Each path is a new rotation, seen through one point. The rows after it are directions, each followed by how far the rotation turns it, in degrees each step (0 if it stays put).
Each turn is a multiple of 5 degrees from 10 to 175, or 0.
Each row of a path follows its step; steps can be skipped.
path 1
step 0: [  6  -1  20  -6  20   3  20 -14  11  13   8   4 -30 -17  -2 -14  21 -21
  -9   5   9 -20 -15  22   8 -19  -3  -5 -17   1   7  23  -1  -5 -20   4
 -13  -5 -24 -19  -7 -13  -5  22  -7  -8 -14  -1 -14   1   1  -3  21  -1
  21  -3   3  10 -12  -3   6 -19]
step 2: [-18 -18   5 -22   2  22   1  -1   1   7  10   3 -11  -4 -16  13  26 -15
  12  -3  15  -5 -13  -6  10  -4  -6 -26   9 -20   4  12  14 -15 -46  17
  17   1   2  -8  -4   3   1  12   5  11 -11  18  20 -10   1  -4  12   4
   9   3   8  -5   4 -20 -19 -16]
step 3: [ 18   2  27   2   4  10   0 -15   5   3  16  17 -18   5  19 -10  -3   4
 -15   9 -11 -35  -8  -4  10   7   4  -5 -20   2 -22   4  12 -19 -40 -19
   5  13   9 -26 -13 -12   4  -4   0  10   5   2   6  -1   7   3   6  -6
  11   0   2   6   1 -31   5 -14]
step 6: [  6  -9  31   9   3   0   9  -3  14   5   4   5 -24  17  -1  10   7 -19
   8  -5   3 -11   7  24   0  -9 -16   6 -12   9   9  13   5 -25 -10   4
  -3   5 -13 -17 -19  -9 -17   7  -6  -1   9  27   2  -9  13  -2  27  -6
  32  22  12 -25   4 -18   2  -9]
step 11: [ -6  -1  -3   1   7  28  -4   5   1  14  -8   5 -19   7 -23 -14  11 -25
  14   5  -8   3 -28 -15  -2   4  -2   4   1   7   5  22   7  21 -16  -3
  12   2 -13 -10 -11 -16  -6   3  11  19 -28   3  25  -1  22  -3   2   7
  17  -8  38  15  -3   7  -2   4]
step 13: [ 12   7   1  -3   5   6   7  -4   5   7   8  11  -4 -18  -2 -15  14 -34
   2   2 -18  -9 -11  23  -4  11   3 -17 -14  -3   3  17  13  10 -18  10
   1   5  -1 -30  14 -28  16 -15  16   9   8  10 -16 -15  31   6   9   6
  31  -1  -3   7  10 -20   7 -13]
step 15: [  1   8 -18 -10 -16  29   8 -16  31   8 -12  -3 -14   7  -1  14  22 -11
   0   4   2 -39  -7   6  10  -5  -4  -8  -9   3 -14  13  -1  20 -26  -4
   4  18 -12  -1  -9  -1   9  21   0   4  -3  27   6 -12   9   7  16   3
  12  10  10 -13  -3 -15   2 -14]
step 22: [  0 -22  25   1   7  42  -9 -15   8  -2   3  10 -30  11  13   0   1 -11
   3  14 -17 -11   0  -4   7   3   1 -23 -12  16   7  15  17 -20  -6   2
   0  14   4 -14  -6 -26   7   0  -3  -7  12  25  14  -3  14 -13  -8 -17
  13  16   7   4   7 -21  -1 -14]
step 27: [ -2  -5  -5 -31   7  12   8  18   9  11   7  -7 -30   9   0 -13   1  -6
  12   9  14   2 -24 -13  -2  -9 -11  -7  -8  14 -13   4   6 -13 -29   3
 -10  -6 -13  -5  -8  12  -5   4  18  19 -26  14  22  -4  26  -1  31  11
   3 -15   8 -13 -20  -5   0   1]
step 31: [ -3  14   2  -1 -11  23  -8  -8   8  16  -5 -12 -40   2  -2   0   8 -12
   1   2  -7   3  -2   4  -9 -18 -10  -5 -18  27   7  12   9  -3 -14  14
  14  23 -16   3 -25   1  -6   7   9   3  -4  10   4 -15  -2  27   6  19
  33   2   7  -7  17 -26  -6 -10]
[-3  6 -1  1  3  4 -1  1 -1  1 -2  4 -4 -2 -7 -6  1 -3  2  1  1 -4 -2  0
  1  0  0 -3 -1 -2  1 -4 -5 -1  2 -1 -2 -6 -4  3  2  2  6 -7  5  3  2 10
 -2  3  0 -4 -2  6  1 -4 -2  2 -4  5  7  0] -> 25
[-3 -5  6  4  2 -1 -4 -2  2 -2  0  1 -2 -5 -4  0  3  7  7  2  1 -2  6  0
  1  1 -1  9 -3  2  4  2  5 -3  0  3  0  8 -5 -4  6  6  4 -5 -1 -5  1  0
  4 -1 -2 -5 -2 -3 -6 -2 -1  1 -3 -2 -1 -1] -> 175
[ 2  2 -3 -2 -4  0  1 -2 -5  0  6 -6 -2 -6 -1  3  0 -1  1 -6  3 -2  1  7
 -5  1  2 -3  6 -2 -2 -3 -4 -2 -5  5  0  3 -4 -4 -1  5  0 -9  6  0 -2 -2
 -1 -4 -4  3  3  4 -2  1 -2  1  6 -6 -1 -1] -> 60
[-5  5  6  4 -1  0  2  2 -4  3  3 -8 -2 -1 -5  4 -4 -2 -2 -8 -4  0 -3 -1
 -2 -1 -1  1 -2 -4  3  3  3 -4  7 -2  4  3  3  7  2  3 -2 -2 -6  7  3 -2
  4 -1  4 -1 -1  1  4 -4  3 -2  0 -1  0  1] -> 145
[-2 -1  2 -2  4 -1 -9  1 -1  6  1 -3 -7  4  2 -4  2  3 -4  0 -4  3  6 -5
 -2  1  0  1  1  5 -7 -2 -5 -4  1  3  0  2  5 -1 -3 -2 -4 -5 -4 -1 -2  3
  0  0 -3  3  0  1  0 -6 -9 -6  0 -1  0  5] -> 170
path 2
step 5: [ 26   9  23   7  27  10  -9 -10   0  -1  -6   5  13  13  -8   0  18  19
   4  -4   7   6  -4 -27  18  27  -2 -24  21   6 -12  -7   4  14   5  15
  16 -12   7 -11 -15   2   8  -4 -22   6  11   8  10  -6  13 -15 -14   3
   0  14   0  32  -8   6   2   5]
step 7: [ 15  -4  20   3  -3  27   0   5   0   0  -2   8  13   2   6 -10   8   7
   1   2 -14  -2 -22 -23  37  16  -1  -1  20  10  -6  10   3   8   0   0
  22  -9   5  11  -2  19   4  14 -21  11 -10   8   2 -15  -2 -26   6   1
 -17  -9  17  20 -25  12  10 -10]
step 9: [ 23  -9  28 -11   2  17 -24  -6  -7   2  26  -7  13   5   3 -31  22   5
   0   1 -10   7  13  -2  28  24  -1  -8   1   9   7  -3  14  11   5   3
  19   0   1   0 -14  23  -1  20 -12   8  -3   6 -14  -3   3   5  -5   2
  21   0  14  17  -9  16  11 -14]
step 11: [ 19   4  15 -15   0 -15 -24  -7  -2   4  25 -15   2   8 -17  -1  27  15
  -8  10   6   0  -4 -24  24  11  -1  -3   5  12  -6 -16  -5  20   3  -3
  15 -20  -3  18  -1   8   6   8 -10   7  -4  11  -1  -2   2  -2  -9   3
 -11 -31  25  26  -5  10  -5  -5]
step 12: [ -5  15  16 -10   2  -6 -24   7   1   4  -1  -1  10  -4   4 -41  13   7
  12  27   6   4   8 -17   7  17 -18  -2  14   7 -20   7   7   3   4 -12
  21  -4  11  25 -13   1   0 -13  -5   2  -9  14  10   7 -14   5  17 -26
 -14  -7  21  12   4  -4  13   3]
step 14: [  6   0  23 -16  14 -23 -13  24   8 -10  23   6  16 -15  -3 -23   5 -19
  -5  22  14   3 -10 -17  -1  19 -10  -3   5   8   4   6  24   3  15 -33
  -1  -7  14   1   5  21   6 -13 -18   6  -4   4   7   6   1  -2  -2  -9
   1   9  13  18   6   8  10  -6]
step 20: [  8  12  11  -5  11   6 -26  19  -5  10   6   8 -13  -4   0 -24   6   7
  16  12  12  11  -2  -5  19  26   1  -8 -10   3  -9  20   6  -4  25  -9
  25  -8  16  -9  -5   9  -4  20 -10 -16   2   2  18  -7  20  11  -3  -8
   9  22  20  17  12  13   2   4]
step 23: [ 13  19  20 -22   9  13 -31  -5  -7  -4   0   9  13  15 -23 -10  16  12
  -5  -1  -3  -2  -6 -14  22  31  13 -13   1   2 -13   3  22  16  -3   8
  20  -1  12   9   0   1  13   4  -4  12 -10  -9  10 -22  -5   1  22 -20
  -7 -12  -1  14  -8  -8   1  -4]
step 25: [ 30   6  10 -20   5   2 -23  12  -3  -4   7   6   7  -8  -1 -18  -1  -4
  -5  -8  -5 -16 -10 -13  24  29  20  -8  -7   7  16   6  19   4  26  -5
  10   7  12  11   7  10  11   3 -10  -2  -8  10  -8   9   2  -3   0  -2
 -16 -22   2  23 -23  16  -7 -18]
step 31: [ -6  12   5 -28   5 -12 -21  -6  -8   2  10  -1  13  -2   6 -35  11   5
 -12   4  25 -12  16  -2  22  36   5 -16   4   2   1   1  14   5   1 -15
  -2   0  24 -11  17  17   1  -7   5   4  -7 -13  11   8  10  -3   6  -8
  -6   9   9  22  10  16  16  -8]
[ 0  1 -1  6  1  1  4  0  2  5  7  4 -5  0 -2  2 -3 -1 -5 -4 -1 -4 -2  6
  3 -1  2 -2 -3 -3 -1 -3 -1  0  4  3  1 -5  3  5  6 -5 -2 -6 -5  1 -6 -4
  3  0 -3 -3  0 -3  1  2  2 10  3  1  5 -3] -> 120
[ 0 -1 -3 -3  2 -5 -9  1 -3 -3  4  0 -4 -1  5  0 -1 -2 -2  1 -1 -6 -1  0
 -3  4 -4 -6 -2 -4 -4 -1  5 -7  4  0 -2  4  1  2  1 -1 -3 -1  8 -3 -4  3
 -2 -5 -8 -4  1  2 -6  5 -3 -3  0 -2  0  3] -> 175
[  1   0  -6   2   2  -7   1   0   5   0  -1   6   1  -1   1   2  -1   0
   0  -2   1   6   2  -8   0  -2  -3  -5  -6   6   2  -7   0  -1   2   1
  -6   0   6  -2  -1  -5   1  -1  -4   1   4   1  -2  -2   0  -2 -10   3
  -3  -6  -1   2  -4   3  -1   1] -> 130
[-1 -3  4  5  0 -4 -2 -2  1 -3 -2  0 -1 -1  3  2  0  4 -1 -3 -1  4  2  5
  2  0 10 -3  0  9 -1  4  8  4  5  5  2 -4 -1  3 -1 -3  4  4 -1 -4 -3  3
 -4 -3 -5  0  3 -1  3 -4  6 -7 -1  0  3  1] -> 25
[ 1  0  2 -2 -3  2 -4  2  1  5 10  8 -2  4  1  6  4 -2  0  1  1  3 -4  2
 -3 -2  0  2  7  1  3 -1  2 -2 -1  0  7  6  6 -4 -3  2 -2 -3 -4  3  0  1
 -4  0 -2 -6  1 -4  4 -5 -1 -4  0 -3 -6 -3] -> 155
[ 2 -3  4  4  3 10  1  3  0 -5  6 -2  1 -4  7  4  3  0  0  0  4  4  1  0
 -2  4  0  1  2 -4 -1  1 -3  0  0  0 -3 -3 -4  1 -5 -5 -2  7  4  3 -1 -1
  2 -3  0 -6 -6  4  3 -4  4  7  0 -5 -3  3] -> 175
[  0  -4   0   2   1  -5  -2   1   2  -2   1  -1  -6   3   0  -4   2  -5
   1  -1   5   5  -5   2  -7  -4  -4  -4   2  -1  -5   4  -1   0   2  -3
   1  -1  -1  -5   4  -2   4   0   5  -1  -3 -10   3   1  10  -3   1  -4
   1  -4   1  -3  -1   3   4   3] -> 20
path 3
step 1: [  0  15  -6 -16  12  22   5   2 -12  11  19  -7   8  11  -7  22  16   5
  -9 -13  -8  15 -20  -8 -37   4  -5  23   3  -5  14 -17   4  -2 -15  17
  17 -18  12  -3   0  18  -1  -3  20  -1   0  -5 -30 -13 -10   6 -25  -4
   1   4  -8  -6 -12   7 -13   9]
step 7: [ 14  17  -1  11 -13   3   8  23   5   9  16 -13   3   2  -7  12  12   3
  -9 -14  -4  10  -8 -15 -13  22 -14  31  12  24 -23  -6  14  -1  -3  -2
   3  -5  -6   7  22  -1   4  -2  -4 -15  12   2  -8  -8   7   9 -20  40
   7 -17  11  -4  -4  14  -6  15]
step 12: [  5  16 -18  17   2  11 -22   0  -6 -21   2  -1 -15  16   5  11  23  13
  -5  21  13  -7  16   6   5   0  -1  23   5   8  -1   3  11  13 -23  -7
  31 -27  -3   8  -9  10   1  -7  -9  -9   9 -14  19   2   5 -22 -11  -3
 -18 -17   7  -2  -2  15 -21   4]
step 13: [ 22   2  -5  23 -20  26   4  -8  16   0   7 -29  -3   4 -17  14  -3   0
 -22   0   5  12   7 -16  -5  -2  25  13   2  -2   2 -10  21  22 -11 -11
  22  -9   7   1  -3 -10  -1   4  10 -10  24 -11  11   0   2  -5   1   8
  -8 -28  -4 -11  -5  19 -14   8]
step 15: [ 25  -7   0   5   5  -6  12  19  20  -8  23 -11  13  -2   3   4  12   0
 -30 -38  17 -11 -13 -19  -8 -25  -2  -7   1   6  -9  -6   0   6  -9 -14
   7 -19  -8   0   5   7  -6   3  -7  12   9  11   2   6 -28  -6   8   3
   6 -29   7  -3   2 -10   6 -12]
step 18: [-10   6 -11  -1  10  11   5   5 -13 -11   1  -2  -5  -2   3  -3   2   4
  -3  10  12  14  -7  23 -12 -10   1  29   0   9  -1  -2   5 -10 -35 -20
  41 -23  14  -5   6   5 -12   6   1 -11   9 -16 -34  -6   3  -4 -11 -10
   1  -4 -13   7   6  10  28   4]
step 20: [  5  -8   7  -2  -3  12   2   6  -7  16   6 -16 -13   9 -20  12  20 -10
  -8  -6   7   8  -6 -14 -16  -6  -3  11  30 -19  14   4   8  17 -26  -8
  13  -4  11  -5   8   9  12 -18 -16  13  12  -6 -20 -18 -15   4 -16  12
 -10   0  22  -8  -3  24  -2  30]
step 23: [  7   8   2 -12  13  -2 -13  -3 -21 -10   4   5  10 -14  -4 -11  -8  12
 -10 -25   3   2  -8 -12  16  17   2  14   8  17 -35 -17  -6  -6   0 -21
  -6 -11   2 -21  -2  10 -10 -15 -22   7  15  -6  -7  -3  23 -10   3   7
  -1 -41   2   2   9  -1   5  13]
step 27: [ 12   9   0 -11 -19   6   4   4 -12   3   9  -4  -6   6  19  23  32   4
   1  -9  19 -14 -17  -1 -18  17 -10  12  24   1   0  19   7  22 -10   1
  -3 -17   5 -15  20  21  -1  16  -4   0  -2 -17  -8   8   1   4 -13  20
  14   1  21  -2  -7  -9 -25  -7]
step 28: [ 18  -3   8   8  -4   2  -3  -7   8 -10  18  -7  17  -5   1  23  26  11
 -27 -15   4  -3   4   5  10   6 -15   5  13   1 -18   2 -11   0 -30   3
  17  -2  19 -17  20   6  -6  -5  15   2 -15 -11  15   9 -14  -2 -29   6
   4 -24  12 -18  -6 -14 -19   5]
[-1 -9 -1 -8  3  2  1  3  3  3  4  4  8 -1  0  3 -3 -2  1  2 -2  7 -7 -6
  1  0  1  0 -1 -3  1  2  0 -2  0  0  5  0  2  3 -1  5  1 -7 -6  0  0 -2
 -5  2  2 -3  1 -4  0  2  1  2 -2  8  6 -3] -> 20
[ 2 -6 -1  0 -1 -1 -2  2  7  7 -1  1 -2 -2  4  1  7  3  2 -4  5 -2  3  0
 -1 -4  9 -5  1  5  7 -2  0  2  2  1 -2 -2  8 -3  3 -7 -1 -3  1  1  8 -3
  0  1 -2  2  1  1  1  4 -4 -4  2  3  4 -1] -> 160
[ 0 -5 -3  1  4 -5  4  3 -5 -2  3 -4 -4  4  6 -2 -3  1  1  2  1 -4 -4 -1
 -3  3  8 -4  5  6 -9  3  0 -2  2  5  1  0 -2 -1  8  3  4  4  0  1  2  2
 -2  0  2 -1  0  3 -3 -2  3  3  1 -1  8 -2] -> 90
[-3  3  2 -3  7 -1  2 -6 -4  5 -5 -1 -3 -6 -2 -1  0  1 -3 -1  3  3  0 -5
 -1 -7 -5  3  3  0  0 -4 -1 -2  2  5  1 -1 -3 -1  7 -1  2 -4 -5  3  2  5
 -8 -2  6  2  0  0 -2  5 -3 -4  1 -5  1  6] -> 20
[  0  -1  -1  -6  -3  -3   0   1  -4   0   6  -4   0   5  -7   1  -4  -4
   0   4   3   5  -3  -1   1   5   1   6   4  -1   2  -3   1   0   8  -4
 -12  -1   4  -5   2   0  -1   4   2   1   4  -6  -1  -5   0   0   1   3
   4   3   1   0  -3   1  -3   5] -> 110
[-1 -4  2 -4  0  2 -6 -4 -4  2  0 -3  1  3 -1  1  4 -1  0  6 -4  0  4  4
  0 -2  2 -8  6  0  1 -1  4  4  3  5  5  0  5  2 -5  0  4 -5  5  2  1 -2
 -3 -4  0 -7  0 -5 -1 -7  5 -1  0 -5 -4  7] -> 40
[ 7  0 -3  1  2  2  2 -1  6 -5  2  2 -3  4  1  3 -1 -1  2  4 -4  0  8 -6
  1  1 -7 -2  6 -1 -2  2 -5 -5 -4  5 -5 -1  4  3 -3 -5 -2  1 -8 -2  3  0
 -2 -9 -2 -3 -1  2 -2  1  2 -3  3 -2  3 -2] -> 85
path 4
step 0: [ 27  10   9 -14 -13   2  16   8  15 -20  -5  16   6  -7   6  -9 -10  12
  35  -3 -10   7  -6  41  -8   1   5  -6   4  -1 -14 -16  -5  -8  -8  10
 -33   8 -12   5  23  -7   5 -13   2   3  13  -5 -13   2 -19  13 -21 -14
  16  -7  -2   6  -8  -3  -2  -8]
step 1: [  6  24  22  19 -12 -22  10   4 -26  -9  16 -22  -7 -25 -13  -2   0   0
 -14   5  -1 -41   3   5   5  28  -3 -14   0   1 -12   3  -1  -6  18 -28
   1  11  -2   2  -6  -7   5 -14  14  -2  11   3  -1  -8   9  -7   5 -12
  -5  -4 -11  -3 -17 -20 -12   7]
step 6: [ -6 -16  -5  -2   1 -26  -8  10 -19  10   4  13  14  -4 -23  -4  -3  -8
  10 -22 -19  17  -3   0  18  -7   4 -10  15   0  -3 -16 -16 -21   3  23
   0 -11 -10   1  -9   3  -4  25  20 -26  -9  12  24  10  -4  14 -16  14
  -7  18 -14   3   9 -18 -11  -2]
step 8: [ -9 -13   6   4  13  -6   3   4   6 -16   7 -18  22  -6   3  18  -5 -21
  -3  16  26  14 -14   9 -18   5  -3  -6 -23  13   1 -24  19   5  17 -16
 -11   2   1  -9  26   3   2 -24   0  -8   4   4  20  -9  20  17 -20  18
  17  -1   1  14   9   4  -9  20]
step 9: [ 18   9  23  22  -4  -5 -26   4   2  12   8 -14   2   1  -1 -10  36   1
 -15 -23 -18  -6   0   4  -6 -24  23   5   0  -2 -13  -6   8  11   5  23
 -13  -9  -2   1 -20  26   4  -9   6  -6   9   4 -15  -1   4  18 -28   4
  -5  11 -21  19  -4   3   6  -4]
step 13: [ 12   6  29  13  20 -24   9   7   9 -15  24  -6  -6  -5   0   0  -9  27
  -8  -5  -6  -8 -19  26   7  17 -12  10   2   3  -3 -14  -3  -2 -27  17
   4  -8  -4  -2 -14  13 -16   0  16  29  -2  -7 -12  -1 -16   2   4  -3
   6   4 -32  10   3 -10  23   5]
step 20: [-32  12  14   9  -8 -32 -13   8  -8  -5  12 -15  -8  -5  23  15   9  24
  21  21  12 -13  -7  12  -8   2   3 -14  -6  -4   4  -7  24 -10  11   0
  11   7  -1  -7   4  -4  10 -21  -8   0 -14 -15 -15  25   4  -9  -6 -11
  -1  10   3   0  21  14 -30  -5]
step 25: [ -1 -22  12 -31  36   2  14  -1  16  14   3  -4   8   3  -3  -4  16  21
   7   5 -12  -7 -16  -1 -11 -15   6  24  26   6  11  -9  -2  -9 -15  20
   2 -17  -9   5  -5  22  19   9  10   3  -2   2   4  20  17  31  -5  -4
  -5  -1   5  -2 -10 -12   1   2]
step 27: [-19  19  20   6  17  11   7   0  -6   6  17  -4  10  -2 -10  -5  12 -27
 -11   8  10   2  20   0   8   1  12  10  -8 -38 -18  -4 -19 -15  15 -16
 -23   4 -16 -10  20 -10  -1 -22   7   0   3  -4  18  13 -10   9  -9 -10
   5  14   9  11 -13 -15 -17   6]
step 33: [-16  32 -18 -33  -6 -19 -16  15   8  11  11  15   5  -8   2  21 -28  25
  15  12  -2   7   3  15   2   9 -22  -3   0 -18  13 -15 -16  -9  18   3
   9   6  17   7  11  16  -5   3 -16  10  -1   6   6   1  12  12   1  -1
   4  12  10  -6  -5  -9  -6  15]
[ 2 -2 -4 -5  1 -5 -3  1  7 -3 -2  1  2  3  5  4 -3  0  3  5 -3  0  0 -4
 -5  4  1  1 -1 -3 -1 -6  3  1 -1 -5  5 -3 -1  7  2  2 -2 -2  2  2 -8  1
 -6  1  4  7 -2 -3  0  0  7  0  5  6  0  0] -> 85
[-3 -2 -3  0 -2 -3  5 -1 -1  3 -5  2  5  2  1 -2  9 -9 -4  4  4  4  1  5
  0  2  1  3  1 -3 -2  2  6  4  0  3 -1 -1 -3 -4 -6 -4 -1 -2  0 -7 -2 -4
  3 -1 -5  7 -2  4  0  3  2  4  4  3 -3  2] -> 35
[-8  0 -2  1 -3 -3 -3 -3 -2  2  1 -2  6  5  2 -1 -2  7 -2 -5  0  2 -1 -1
 -4 -3 -3 -8 -1  2  1 -1 -2  4  3  4  0 -3 -5  4  2 -2  0 -1 -2 -7  1  5
  0  3  5 -5 -2  8 -5  2  1 -1  4  5 -2  5] -> 25
[ 2 -2 -6  3  2  4  3  0  2 10  0  8 -3 -6  1  3  0  4  0 -1  1  2  1  2
  0  5  1 -2  2  4  5  1 -6 -2  0 -1  6 -4 -1 -2  5  1  5 -5 -2 -3  0  7
  3 -4 -7  2 -5  0  2  3  3 -3 -2  5  2 -1] -> 95
[ 3  0 -5  7 -7  1  0 -4  2 -2  3 -2 -1  4  1  1  1  2  2  6 -4 -6  5 -4
 -1  4  4  4  5  0  3 -6  1  7 -4 -2 -2 -1  1 -4  1  5  2 -1  2  0  2 -2
  3  0 -5 -3 -1  2 -7  2 -5 -4  1 -4 -3  6] -> 175
[ 3 -9  3  0  5 -1  2  2 -4  0  1 -1 -5 -2  7 -1 -3 -5  1  3  5 -3 -6  0
  0  3 -3  1 -5 -1  6  2  4  3 -3  3  6  3 -4 -1  1 -2  3  0 -2 -2 -1 -5
 -2  0  4 -7 -6  3 -8  0  1 -1 -4 -2  2  2] -> 120
